In the data rows, zero lies at 4.5, halfway between 4 and 5.
One hidden rule gives every row of this table a label. Here are some rows, each with its label.
[4 3 4 4 2 5 5 5 4 9 9 4 6 5 6 3 4 4 4 7 4 5 5 1 7 3 7 2 3 7 1 6] D
[5 6 6 6 6 3 5 4 3 3 1 4 5 1 6 5 8 5 5 3 4 5 3 4 4 8 1 8 5 3 7 4] B
[5 6 3 4 1 6 5 4 3 6 3 4 6 6 5 4 5 5 4 4 3 4 5 3 5 8 4 5 3 5 1 5] D
[3 4 3 6 2 6 4 5 4 5 9 5 5 0 2 4 4 7 3 6 6 5 5 3 5 7 8 2 3 4 3 5] D
[5 7 6 5 6 9 5 4 3 3 2 3 6 5 6 5 5 4 5 5 5 5 5 6 3 8 0 8 6 3 5 5] B
[4 5 1 5 2 0 4 4 4 2 5 5 3 5 2 4 4 6 4 8 6 4 6 5 5 3 5 3 4 6 5 5] D
[0 3 5 5 9 5 5 6 6 6 4 4 6 9 5 6 7 2 5 2 3 5 5 4 6 6 4 7 8 7 9 2] C
[7 8 7 5 7 4 5 4 5 0 0 4 3 4 3 6 5 4 5 7 5 5 3 9 3 4 1 6 5 2 9 5] A
[5 4 3 6 4 0 3 5 4 4 1 5 3 6 3 3 4 6 4 5 6 4 6 7 4 1 5 6 3 4 5 7] D
[7 5 3 7 6 5 4 5 4 7 3 4 5 8 6 3 8 3 5 3 4 4 4 6 3 2 3 7 5 3 9 0] C
[5 5 4 5 5 7 6 5 5 8 3 4 6 5 5 6 5 6 5 3 4 4 4 1 6 6 7 4 3 6 4 3] C
[4 6 4 5 4 4 5 6 5 9 4 3 7 9 8 3 4 3 5 1 2 3 4 4 6 9 5 3 4 4 3 5] D
[5 5 5 3 9 8 5 4 5 2 0 5 3 7 5 6 5 3 7 5 6 5 4 5 4 3 2 8 6 0 9 6] C
[6 3 3 4 0 8 5 2 4 6 5 5 8 0 4 4 3 4 4 2 4 4 2 3 5 7 6 1 3 6 0 7] C
[4 4 6 5 5 7 3 4 5 6 4 5 6 4 5 6 4 5 4 5 6 5 6 5 4 1 3 5 3 6 3 4] B
[5 2 5 3 5 4 5 5 6 5 9 4 4 2 5 8 4 5 4 6 4 4 5 4 6 0 8 8 5 4 4 6] C
[7 4 3 5 4 5 6 4 5 6 4 4 6 6 7 4 4 3 4 1 3 5 4 2 4 7 7 5 6 5 2 6] C
[3 3 2 7 0 4 5 5 2 6 1 5 5 0 3 1 5 6 3 9 4 3 5 4 4 9 3 3 1 6 3 4] D
[3 2 2 3 1 2 4 6 5 6 9 5 3 4 3 5 4 5 3 7 5 5 4 4 5 3 8 1 4 7 1 7] C
[6 4 4 6 3 9 5 4 5 9 6 3 7 9 8 5 5 2 5 1 3 4 4 0 5 3 5 4 4 5 1 4] B
[5 5 9 5 9 9 6 4 5 3 4 2 8 8 6 6 6 3 6 0 3 5 3 4 4 3 1 8 6 2 9 5] B
[6 4 7 4 0 5 5 5 3 9 4 3 6 1 6 5 1 4 4 4 2 5 2 1 6 4 6 2 4 5 1 8] A
[2 5 4 4 3 2 4 5 6 3 6 7 2 1 2 4 5 6 4 8 5 5 5 4 4 1 5 1 4 6 6 6] D
[3 4 7 5 5 7 4 5 5 5 9 4 5 4 5 6 3 4 5 4 5 5 5 4 4 3 5 6 3 7 0 6] B
[2 3 4 4 0 5 5 4 5 7 8 5 5 4 4 3 3 3 4 8 6 5 6 2 6 2 6 3 3 5 3 8] D
[5 4 4 5 4 5 5 6 5 6 9 5 5 7 6 3 4 4 5 0 4 4 6 3 6 9 6 5 5 6 4 3] D
[5 3 5 4 5 5 5 4 4 6 4 4 6 5 5 3 4 5 4 2 4 5 3 3 5 5 6 4 4 5 3 7] D
[2 2 6 2 3 4 5 4 5 6 9 5 4 3 1 9 3 4 5 6 6 7 5 4 6 0 9 5 5 7 0 5] B
[3 8 1 6 9 1 4 6 6 2 0 4 2 9 6 2 8 3 6 3 4 3 5 5 4 7 2 8 6 3 6 0] D
[8 6 6 6 5 7 4 4 4 1 3 4 5 2 5 3 4 4 4 6 4 5 4 4 4 9 3 2 4 1 6 6] B
[5 5 4 5 5 4 4 4 4 4 0 6 4 6 4 2 5 4 4 9 6 5 5 4 4 6 4 4 4 3 8 3] D
[5 4 5 4 4 8 5 3 4 4 4 4 6 6 6 6 3 4 5 3 3 5 4 4 6 5 5 4 3 5 4 6] C
[2 3 4 3 4 1 4 5 6 7 6 5 4 0 3 4 3 5 4 7 6 6 6 5 5 0 8 3 4 6 4 5] D
[5 7 5 6 5 7 5 4 3 6 0 4 5 6 6 3 7 4 5 0 3 3 3 6 4 9 0 5 6 2 6 3] D
[5 4 4 5 4 4 5 5 4 8 5 4 6 4 6 4 5 3 5 4 4 3 5 3 5 9 5 3 5 9 3 3] D
[4 6 4 5 2 5 5 4 5 3 3 5 5 4 4 4 5 6 4 5 4 4 5 4 5 1 6 2 4 4 6 4] D
[2 4 3 3 9 4 4 5 5 2 6 6 3 7 4 5 5 5 6 3 6 4 4 6 4 3 4 8 6 2 5 3] C
[3 5 7 4 5 6 3 4 5 7 7 5 5 8 4 5 5 5 4 5 4 5 6 5 6 4 5 5 5 3 4 5] B
[6 4 5 4 5 3 5 4 3 4 4 6 5 1 3 6 3 5 4 5 4 5 5 5 4 9 6 2 3 4 0 4] B
[4 4 5 5 5 4 4 4 7 7 8 4 3 3 4 4 4 4 5 5 5 5 6 5 6 3 4 4 4 6 2 4] D
[4 7 5 4 6 1 3 4 5 4 2 6 4 6 4 6 4 5 5 4 6 5 5 7 4 1 3 6 5 3 4 5] C
[5 5 3 6 3 6 5 4 3 8 0 6 4 5 2 3 5 4 5 6 5 3 5 6 5 7 4 4 4 3 7 2] D
[5 5 7 4 4 8 6 3 4 3 4 4 8 2 5 5 5 4 5 3 4 5 1 3 4 4 2 5 3 1 3 7] B
[6 4 6 4 5 7 4 5 5 8 5 4 4 4 5 5 5 5 4 2 3 4 7 4 6 4 4 5 5 5 1 3] A
[6 2 6 3 3 4 5 6 6 7 7 6 5 9 5 5 3 4 5 0 5 6 6 1 6 3 8 8 7 7 5 5] A
[4 4 2 4 2 6 4 6 7 6 6 4 5 8 5 5 5 3 5 7 3 5 6 2 5 3 7 4 5 6 0 5] C
[4 3 6 3 7 2 4 5 7 5 7 6 4 4 3 9 2 2 5 6 5 6 5 3 5 0 4 5 6 5 4 3] B
[6 5 6 6 6 9 5 3 3 4 0 3 7 0 5 5 5 3 4 2 4 5 2 4 4 6 4 9 2 2 5 8] A
[3 8 3 6 5 3 4 5 5 3 1 4 6 9 7 2 9 3 5 4 5 4 6 6 3 8 2 4 6 1 8 1] D
[2 4 5 4 3 4 4 6 6 7 7 5 5 6 4 6 3 3 4 5 5 6 6 3 5 2 6 2 6 7 4 3] C
[3 5 4 4 2 5 4 5 5 3 4 5 4 7 4 6 3 4 4 7 4 5 4 3 5 4 6 3 4 8 5 3] C
[6 6 4 4 3 6 4 4 4 2 4 3 5 2 5 4 6 5 5 4 6 5 4 6 4 7 2 7 4 2 9 3] C
[9 5 4 5 5 6 5 2 3 2 3 3 7 1 6 5 6 4 5 4 3 5 2 5 4 3 2 6 5 2 7 5] B
[7 7 4 5 6 1 4 5 3 1 4 6 2 7 4 3 7 6 5 5 5 4 7 6 3 5 6 2 4 3 8 5] C
[3 5 6 4 6 6 4 6 6 5 3 4 5 9 7 6 6 3 5 0 4 4 4 4 5 5 2 7 6 6 8 4] B
[4 5 4 4 2 3 5 5 6 7 4 4 4 2 5 4 5 5 5 6 5 4 5 7 4 5 5 5 4 4 4 3] D
[3 4 7 3 7 3 4 4 6 5 6 4 2 7 2 5 5 4 5 2 6 5 4 5 5 3 2 6 7 5 2 2] B
[7 1 5 5 7 9 6 4 4 5 1 2 5 0 5 4 2 4 6 0 5 5 4 5 5 6 3 4 3 1 5 5] C
[2 5 3 4 6 5 5 6 6 7 3 5 3 9 6 3 6 4 5 6 4 3 5 5 6 4 8 4 5 5 1 4] D
[4 5 4 5 1 6 4 5 5 7 4 3 5 2 6 3 4 5 4 6 4 3 5 3 5 7 6 4 4 4 3 4] D
[6 6 4 5 4 3 6 3 2 3 0 3 6 8 6 2 8 4 4 4 5 4 5 4 3 8 3 5 5 3 7 3] C
[5 4 5 5 3 4 4 4 5 4 5 5 3 0 3 4 5 5 5 5 5 5 3 5 5 0 2 7 5 4 4 4] D
[3 6 5 3 9 2 4 6 6 5 5 4 6 9 5 7 5 3 6 3 4 4 4 3 6 4 5 9 7 5 5 2] C
[3 5 4 4 4 4 6 5 5 6 4 6 4 2 4 5 5 5 3 4 5 6 6 4 4 7 7 4 3 3 3 4] C
[0 2 2 3 0 0 3 5 5 5 9 4 3 2 4 3 2 7 4 6 5 5 7 4 5 4 8 1 3 3 2 5] D
[0 2 4 2 4 2 3 5 7 7 6 6 3 5 2 4 3 5 5 9 5 5 7 5 7 3 9 4 6 9 5 4] D
[2 4 4 3 6 2 6 3 5 5 9 5 4 6 3 3 3 6 4 6 5 6 3 7 5 2 7 4 4 3 1 4] D
[5 3 4 5 1 4 4 5 4 6 4 5 3 5 2 3 6 4 5 4 4 4 5 5 5 6 6 2 4 4 4 4] D
[3 5 5 5 9 4 4 6 6 7 8 4 5 9 7 7 5 0 6 0 4 5 5 5 5 2 2 7 8 3 9 0] C
[5 6 5 5 5 3 4 5 4 5 5 4 5 8 4 3 6 4 5 4 3 4 6 3 5 8 6 7 6 4 4 5] D
[5 4 3 4 0 7 4 4 5 2 9 5 4 3 3 4 2 4 4 5 4 5 3 6 6 2 5 4 3 5 7 5] D
[5 3 4 3 3 6 5 5 4 3 5 4 5 0 5 5 4 5 5 6 5 5 5 5 4 5 5 5 5 5 4 6] C
[6 7 5 5 3 6 5 4 3 5 1 4 5 6 5 2 6 4 4 5 4 5 5 6 4 8 5 4 4 4 6 4] C
The hidden rule looks at only part of the columns. Which column or columns, counting from 0, in order?
0 2 15
Here are more rows. What is the label of each one?
[6 6 6 5 6 6 5 4 4 3 5 3 6 2 3 6 5 5 5 4 5 5 3 4 4 6 1 5 5 5 7 6]: A
[4 5 4 3 1 2 5 3 4 4 6 5 5 3 3 6 3 6 4 3 4 6 6 4 5 0 6 3 3 6 3 8]: C
[8 4 2 5 2 4 4 4 4 6 7 4 6 9 3 4 3 5 4 7 4 5 5 4 5 6 3 3 4 7 2 4]: C
[7 5 5 5 3 5 5 4 3 4 4 4 5 4 4 3 6 5 4 4 4 4 4 6 4 6 1 4 4 0 7 7]: C
[5 8 6 5 9 4 4 5 4 1 1 3 3 6 5 6 9 2 7 2 4 5 3 7 4 7 3 7 8 1 7 2]: B
[7 4 7 5 9 6 5 5 4 1 3 3 5 7 6 6 5 3 6 5 4 4 2 6 4 4 0 8 6 0 9 3]: A
[7 5 7 5 8 5 6 6 5 6 2 4 6 9 7 6 6 2 5 0 4 4 3 4 4 6 3 7 6 2 5 2]: A
[9 7 3 5 3 5 5 5 3 5 1 4 6 7 6 3 8 6 4 5 4 2 3 6 3 9 4 3 5 2 9 4]: C
[3 3 4 4 5 3 4 6 5 3 7 6 4 4 5 4 4 5 5 2 5 4 6 1 4 1 5 4 5 4 2 4]: D
[4 5 7 5 4 4 4 4 3 0 4 5 3 4 5 5 6 4 6 9 6 6 3 6 5 5 6 7 4 2 5 3]: B
[2 3 6 4 0 7 5 5 3 6 4 4 5 4 7 5 3 5 3 5 4 4 5 1 5 6 7 2 4 4 2 5]: B
[7 4 5 5 1 8 5 4 5 7 3 5 5 3 5 3 4 5 5 6 5 4 4 4 5 7 4 4 4 2 8 7]: C
[3 2 5 3 7 8 6 5 4 3 8 5 6 5 6 6 4 4 5 2 4 5 3 4 4 0 3 7 6 5 2 3]: C
[4 3 5 4 0 4 4 3 5 2 6 6 5 0 3 7 2 6 4 4 6 5 6 5 5 1 7 3 3 5 2 6]: C
[1 4 3 4 2 2 4 5 6 4 9 6 4 4 1 2 1 7 4 7 6 4 5 3 6 0 9 1 4 7 1 3]: D
[4 4 8 4 2 9 4 3 4 4 5 4 6 2 5 7 3 5 5 5 4 6 1 4 6 3 3 3 5 7 4 6]: B
[5 5 3 5 4 4 4 4 3 3 2 5 3 4 5 6 7 5 5 6 6 5 2 7 4 5 4 3 5 4 4 6]: C
[7 5 3 6 1 4 5 4 4 3 0 3 5 0 5 3 4 6 4 7 6 5 4 5 3 6 0 6 4 4 5 8]: C
[4 5 3 5 5 1 4 5 5 2 6 5 3 5 2 6 5 6 5 5 6 4 5 6 3 4 7 5 5 4 9 4]: C
[5 3 7 4 4 8 5 4 6 6 8 3 5 4 6 7 4 3 6 1 4 5 4 4 4 1 5 7 7 6 5 4]: B
[7 9 3 6 7 5 5 5 3 7 1 4 6 5 6 1 4 4 5 5 3 3 6 5 3 9 2 4 4 2 9 3]: C
[3 1 8 4 4 8 6 4 4 0 6 3 8 2 4 9 5 5 5 0 3 7 3 5 4 0 1 8 4 3 3 9]: B
[5 4 4 4 6 8 5 5 4 4 3 4 4 4 6 3 5 4 5 1 4 4 5 6 5 1 5 5 4 4 6 4]: D
[7 6 6 6 5 8 6 4 3 3 2 4 4 2 7 6 7 3 4 2 4 3 4 6 4 9 3 8 5 4 5 6]: A
[5 7 2 5 5 0 3 5 5 5 4 7 2 5 4 2 6 6 5 9 5 4 5 3 4 2 5 5 4 7 5 4]: D
[5 4 2 5 0 3 4 4 4 4 4 6 3 4 2 2 4 6 3 8 5 4 7 5 5 3 6 0 2 3 3 6]: D
[3 7 2 5 6 1 4 5 4 4 1 5 0 7 3 2 6 7 4 9 5 4 6 6 4 7 3 3 4 5 3 1]: D
[4 3 4 5 4 2 4 5 3 4 5 5 5 6 5 1 4 3 4 3 3 4 4 4 5 9 4 3 3 6 6 2]: D
[5 4 1 5 7 0 3 5 6 6 5 6 2 9 4 2 6 4 5 7 4 3 7 5 3 7 8 3 5 7 6 2]: D
[8 6 3 6 5 6 4 5 4 5 0 3 5 5 6 1 6 3 5 3 4 4 6 7 4 8 2 5 6 4 3 3]: C
[5 5 2 5 5 4 4 3 3 3 6 5 4 0 4 6 4 5 5 8 5 4 3 6 4 8 1 4 4 1 9 4]: C
[2 7 5 5 4 2 5 5 6 7 9 4 3 6 7 4 4 3 5 1 4 4 5 5 4 3 8 8 5 7 7 2]: D
[2 3 6 5 6 3 5 4 6 4 7 4 5 4 5 5 2 4 5 1 3 5 5 2 5 4 4 3 5 9 4 5]: B
[7 8 6 6 8 9 6 4 3 2 0 2 5 4 5 5 6 4 6 2 4 5 3 6 3 7 0 7 4 0 9 7]: A
[5 3 3 5 5 3 4 4 4 6 6 6 5 5 3 3 4 5 4 5 4 4 4 4 4 9 4 5 5 3 7 5]: D
[2 9 4 4 4 1 3 7 7 0 3 7 2 8 3 2 5 5 5 6 6 4 6 9 4 4 5 6 7 3 7 0]: D
